In the data rows, 128 means zero.
Here is a table of points, one per row:
[111 098 115 157 150 175 109 176 138 106 134 141 123 111 136 085 188 101 138
 118 126 152 135 137 129 158 080 140 195 124 163 094 139 095 139 137 178 053
 135 132 137 131 116 088 095 136 086 124]
[151 072 126 114 132 189 079 129 112 105 162 168 152 098 194 155 104 122 160
 102 130 129 148 172 167 136 104 161 088 155 118 170 198 129 079 101 096 184
 118 184 076 089 146 121 062 088 155 101]
[169 108 129 130 162 152 113 101 105 132 198 116 123 178 104 166 083 084 099
 131 160 157 143 168 138 145 228 177 156 137 192 201 094 141 172 094 192 097
 142 085 109 130 143 134 109 187 147 117]
[174 123 132 121 127 142 082 091 112 111 113 170 155 158 094 095 095 135 142
 132 156 119 071 145 129 118 102 112 127 171 100 088 083 127 139 137 098 098
 078 105 114 176 116 141 149 099 189 090]
[109 156 202 134 171 137 041 166 116 149 103 121 102 152 153 167 116 139 125
 076 107 179 107 058 073 141 126 106 159 153 122 097 125 135 127 112 104 168
 078 116 199 161 092 121 097 102 145 188]
[111 110 141 141 099 141 123 094 148 096 145 106 153 134 117 190 176 128 134
 166 154 180 134 163 081 165 171 164 071 084 113 130 093 186 142 133 079 114
 133 173 068 213 098 108 154 143 126 130]
[097 112 132 153 074 119 175 078 108 148 102 154 176 103 125 149 104 079 118
 220 161 113 192 110 104 127 074 123 128 186 179 190 115 152 096 150 183 118
 088 132 150 137 142 162 080 130 093 118]
[121 159 170 144 131 099 149 146 125 107 132 099 137 119 118 126 124 109 087
 137 090 157 138 142 151 150 159 102 153 175 210 143 150 051 165 194 080 104
 049 132 140 124 149 058 149 094 096 056]
[169 058 159 095 121 182 154 100 144 170 136 162 108 079 082 167 160 151 122
 143 074 086 108 144 109 130 124 156 132 139 126 117 094 117 118 111 105 149
 179 122 064 144 120 145 156 146 051 107]
[151 172 091 156 076 140 137 146 130 113 078 146 122 071 126 080 085 107 120
 165 146 165 153 108 127 140 174 107 090 111 122 131 149 108 098 070 177 148
 132 086 093 151 119 137 113 151 081 097]
[069 078 122 102 189 075 147 093 181 123 142 167 121 118 157 105 141 120 056
 148 120 119 146 159 101 059 125 134 144 096 132 102 172 156 114 144 108 130
 104 090 124 110 156 115 112 195 136 128]
[071 134 130 119 115 159 140 163 062 131 107 110 170 060 135 128 168 174 136
 117 162 092 093 143 124 092 154 162 166 141 142 133 088 107 143 151 076 151
 095 163 056 127 128 171 132 130 170 183]
[191 130 123 139 112 089 129 209 188 107 147 098 104 149 114 102 117 110 076
 195 138 127 115 137 122 033 108 111 138 129 120 172 093 124 106 128 113 160
 174 157 109 108 134 166 168 120 099 185]
[125 123 107 158 093 070 142 175 141 077 148 092 115 129 125 123 188 096 115
 159 053 159 151 069 155 073 200 124 114 154 057 137 115 149 142 079 119 119
 127 090 124 145 149 132 121 129 156 127]
[128 056 136 152 107 133 153 123 125 138 133 094 118 142 131 073 100 142 084
 145 096 123 158 133 131 086 199 084 154 053 095 142 150 189 078 176 093 121
 101 130 133 083 124 113 090 113 103 128]
[164 153 090 196 119 102 097 085 154 150 139 128 107 129 144 164 112 187 150
 161 089 118 076 131 177 163 104 136 108 101 119 126 132 133 142 153 096 118
 123 152 079 130 190 170 088 183 111 143]
[118 106 122 100 159 151 130 104 104 127 100 085 080 157 142 105 088 118 120
 159 115 065 092 119 120 137 117 171 102 109 104 086 112 085 194 099 118 163
 111 187 147 160 104 065 104 109 134 130]
[179 140 106 103 195 143 156 122 110 158 124 130 142 165 095 066 138 164 153
 169 151 147 163 115 146 174 079 160 164 178 099 094 163 168 168 085 103 140
 124 126 129 118 094 123 140 121 116 128]
[153 129 156 084 124 143 126 147 120 117 134 060 098 140 148 152 154 140 149
 112 196 104 169 078 107 132 114 145 071 140 068 113 087 084 121 217 121 194
 130 082 154 071 144 083 114 149 148 127]
[163 158 133 141 129 152 118 173 109 151 092 085 130 128 109 096 184 115 093
 111 086 114 113 141 112 109 141 169 075 091 168 113 155 151 104 163 191 126
 121 139 172 121 139 148 168 119 129 091]
[115 148 173 100 141 091 106 115 167 150 074 162 139 124 131 099 173 095 124
 112 158 106 110 122 172 208 145 143 133 114 111 100 059 135 103 122 134 138
 139 166 122 089 107 098 123 158 148 119]
[111 071 134 176 152 088 161 130 110 107 129 108 147 161 141 124 117 157 187
 143 131 178 055 114 189 162 091 148 124 129 160 134 100 128 083 119 157 138
 103 116 160 111 106 114 181 115 120 151]
[103 153 073 118 127 170 078 156 106 165 122 100 180 159 117 163 084 133 158
 152 105 068 200 125 148 173 092 098 149 095 106 104 086 124 146 109 080 166
 158 058 180 142 128 079 148 160 186 111]
[151 175 178 182 109 129 140 147 092 115 116 164 092 074 144 126 064 147 089
 173 189 104 137 153 143 078 115 086 109 144 128 167 173 139 115 123 133 098
 147 099 175 135 148 043 186 117 102 169]
[115 131 107 116 156 087 114 091 159 154 192 091 082 085 049 112 117 128 132
 031 165 164 095 102 188 135 129 080 122 147 145 162 075 182 133 090 128 130
 147 161 156 168 162 107 113 126 112 120]
[129 149 064 058 148 160 162 069 103 079 098 140 126 097 185 121 084 165 138
 144 068 131 134 099 141 112 156 065 109 176 196 129 088 162 100 182 185 118
 140 102 070 133 111 115 111 090 114 166]
[108 176 151 157 126 116 140 137 129 051 136 139 096 068 064 102 121 128 155
 135 088 090 125 161 103 121 129 162 160 073 152 120 129 159 119 131 145 103
 136 113 180 089 112 148 115 129 125 095]
[134 106 130 120 151 087 063 140 091 110 152 146 174 126 067 126 173 138 117
 135 098 095 087 119 061 170 133 071 089 092 066 191 161 098 166 156 177 142
 144 117 117 164 090 128 104 151 124 151]
[140 110 165 113 039 118 151 131 127 145 131 064 164 073 137 163 132 150 124
 101 162 141 145 144 167 114 091 144 146 095 136 101 137 094 196 135 124 128
 154 148 045 124 077 128 092 121 180 148]
[150 129 086 125 163 136 176 084 144 135 054 128 144 135 170 142 172 111 133
 072 148 132 098 121 101 162 063 128 181 151 092 207 134 112 126 085 088 113
 137 121 185 132 075 132 133 128 143 138]
[158 121 151 100 128 138 098 077 168 156 109 108 162 089 147 119 110 181 165
 140 137 154 097 112 155 139 163 135 116 142 101 120 184 127 086 128 142 100
 180 157 173 151 185 179 141 129 194 123]
[122 122 128 117 137 167 123 154 176 140 136 147 103 119 162 131 147 118 125
 122 125 105 171 161 085 201 090 077 154 141 118 086 131 153 186 124 168 140
 072 137 167 126 101 199 178 149 166 110]
[096 151 062 131 098 104 082 118 140 207 191 128 069 108 159 109 116 149 151
 094 092 162 107 173 072 108 126 168 104 169 112 156 124 120 096 113 092 114
 118 140 091 066 103 086 137 133 159 162]
[071 194 173 123 122 187 163 117 145 130 141 164 156 180 136 109 200 121 128
 168 152 186 109 092 142 091 126 109 126 079 170 153 180 074 175 136 144 185
 146 121 157 115 145 127 154 100 122 067]
[129 159 161 121 144 130 097 107 187 131 103 122 131 166 105 107 083 112 180
 067 109 094 152 161 140 105 109 187 128 119 087 140 132 098 062 136 168 077
 119 106 112 166 112 158 143 096 095 138]
[135 099 128 160 106 109 153 146 160 061 110 160 160 177 101 112 118 140 111
 060 095 110 200 095 081 109 139 106 101 132 143 125 110 180 148 093 109 122
 134 181 116 066 198 108 161 110 123 136]
[146 160 080 124 139 092 154 080 149 157 157 122 127 175 128 159 156 187 145
 108 127 102 142 161 163 175 177 129 169 092 119 103 117 070 042 096 155 135
 119 154 123 168 158 146 104 093 143 175]
[113 130 111 178 138 152 167 149 152 161 123 124 134 151 103 148 136 051 162
 097 166 108 075 138 156 143 133 108 140 173 139 073 195 163 142 163 135 125
 155 107 136 159 128 130 121 091 124 180]
[109 092 086 091 157 114 167 152 149 190 088 218 097 178 073 188 117 129 093
 149 128 152 171 101 135 084 131 114 082 079 160 126 126 126 148 108 104 069
 087 117 122 061 134 164 112 113 138 117]
[108 133 154 081 106 108 143 135 059 091 106 165 096 151 149 143 158 090 111
 110 112 141 133 173 133 080 067 151 146 111 082 106 108 139 171 112 151 138
 168 112 120 124 224 185 140 110 108 137]
[081 156 129 119 119 146 151 171 057 108 152 112 091 140 158 186 130 164 135
 088 150 091 120 082 105 103 093 103 119 171 131 109 160 110 086 147 129 110
 156 176 062 139 067 126 116 190 139 039]
[108 114 171 123 144 116 090 111 089 109 189 099 134 156 159 087 135 085 115
 129 133 126 118 114 093 144 152 097 106 110 170 084 161 063 167 124 091 115
 179 077 172 106 107 198 145 098 110 121]
[147 150 086 129 070 067 124 163 116 136 125 162 162 093 169 136 036 101 146
 106 155 157 117 107 125 121 167 151 155 141 132 131 124 162 121 137 137 143
 124 134 187 143 123 105 143 151 058 134]
There is one direction along which these points spread out most. Take the direction at right angles to it along which they spread out most. Go by this last direction. How many in every 100 of the points above lie lower along it than each point below? Answers are rounded to whole numbers. More than half of the points above lie lower than the first one.
[129 159 161 121 144 130 097 107 187 131 103 122 131 166 105 107 083 112 180
 067 109 094 152 161 140 105 109 187 128 119 087 140 132 098 062 136 168 077
 119 106 112 166 112 158 143 096 095 138] 33
[108 176 151 157 126 116 140 137 129 051 136 139 096 068 064 102 121 128 155
 135 088 090 125 161 103 121 129 162 160 073 152 120 129 159 119 131 145 103
 136 113 180 089 112 148 115 129 125 095] 70
[158 121 151 100 128 138 098 077 168 156 109 108 162 089 147 119 110 181 165
 140 137 154 097 112 155 139 163 135 116 142 101 120 184 127 086 128 142 100
 180 157 173 151 185 179 141 129 194 123] 23
[128 056 136 152 107 133 153 123 125 138 133 094 118 142 131 073 100 142 084
 145 096 123 158 133 131 086 199 084 154 053 095 142 150 189 078 176 093 121
 101 130 133 083 124 113 090 113 103 128] 28
[108 133 154 081 106 108 143 135 059 091 106 165 096 151 149 143 158 090 111
 110 112 141 133 173 133 080 067 151 146 111 082 106 108 139 171 112 151 138
 168 112 120 124 224 185 140 110 108 137] 60
[150 129 086 125 163 136 176 084 144 135 054 128 144 135 170 142 172 111 133
 072 148 132 098 121 101 162 063 128 181 151 092 207 134 112 126 085 088 113
 137 121 185 132 075 132 133 128 143 138] 72
[135 099 128 160 106 109 153 146 160 061 110 160 160 177 101 112 118 140 111
 060 095 110 200 095 081 109 139 106 101 132 143 125 110 180 148 093 109 122
 134 181 116 066 198 108 161 110 123 136] 42
[071 134 130 119 115 159 140 163 062 131 107 110 170 060 135 128 168 174 136
 117 162 092 093 143 124 092 154 162 166 141 142 133 088 107 143 151 076 151
 095 163 056 127 128 171 132 130 170 183] 19
[174 123 132 121 127 142 082 091 112 111 113 170 155 158 094 095 095 135 142
 132 156 119 071 145 129 118 102 112 127 171 100 088 083 127 139 137 098 098
 078 105 114 176 116 141 149 099 189 090] 58
[109 156 202 134 171 137 041 166 116 149 103 121 102 152 153 167 116 139 125
 076 107 179 107 058 073 141 126 106 159 153 122 097 125 135 127 112 104 168
 078 116 199 161 092 121 097 102 145 188] 93
[081 156 129 119 119 146 151 171 057 108 152 112 091 140 158 186 130 164 135
 088 150 091 120 082 105 103 093 103 119 171 131 109 160 110 086 147 129 110
 156 176 062 139 067 126 116 190 139 039] 44
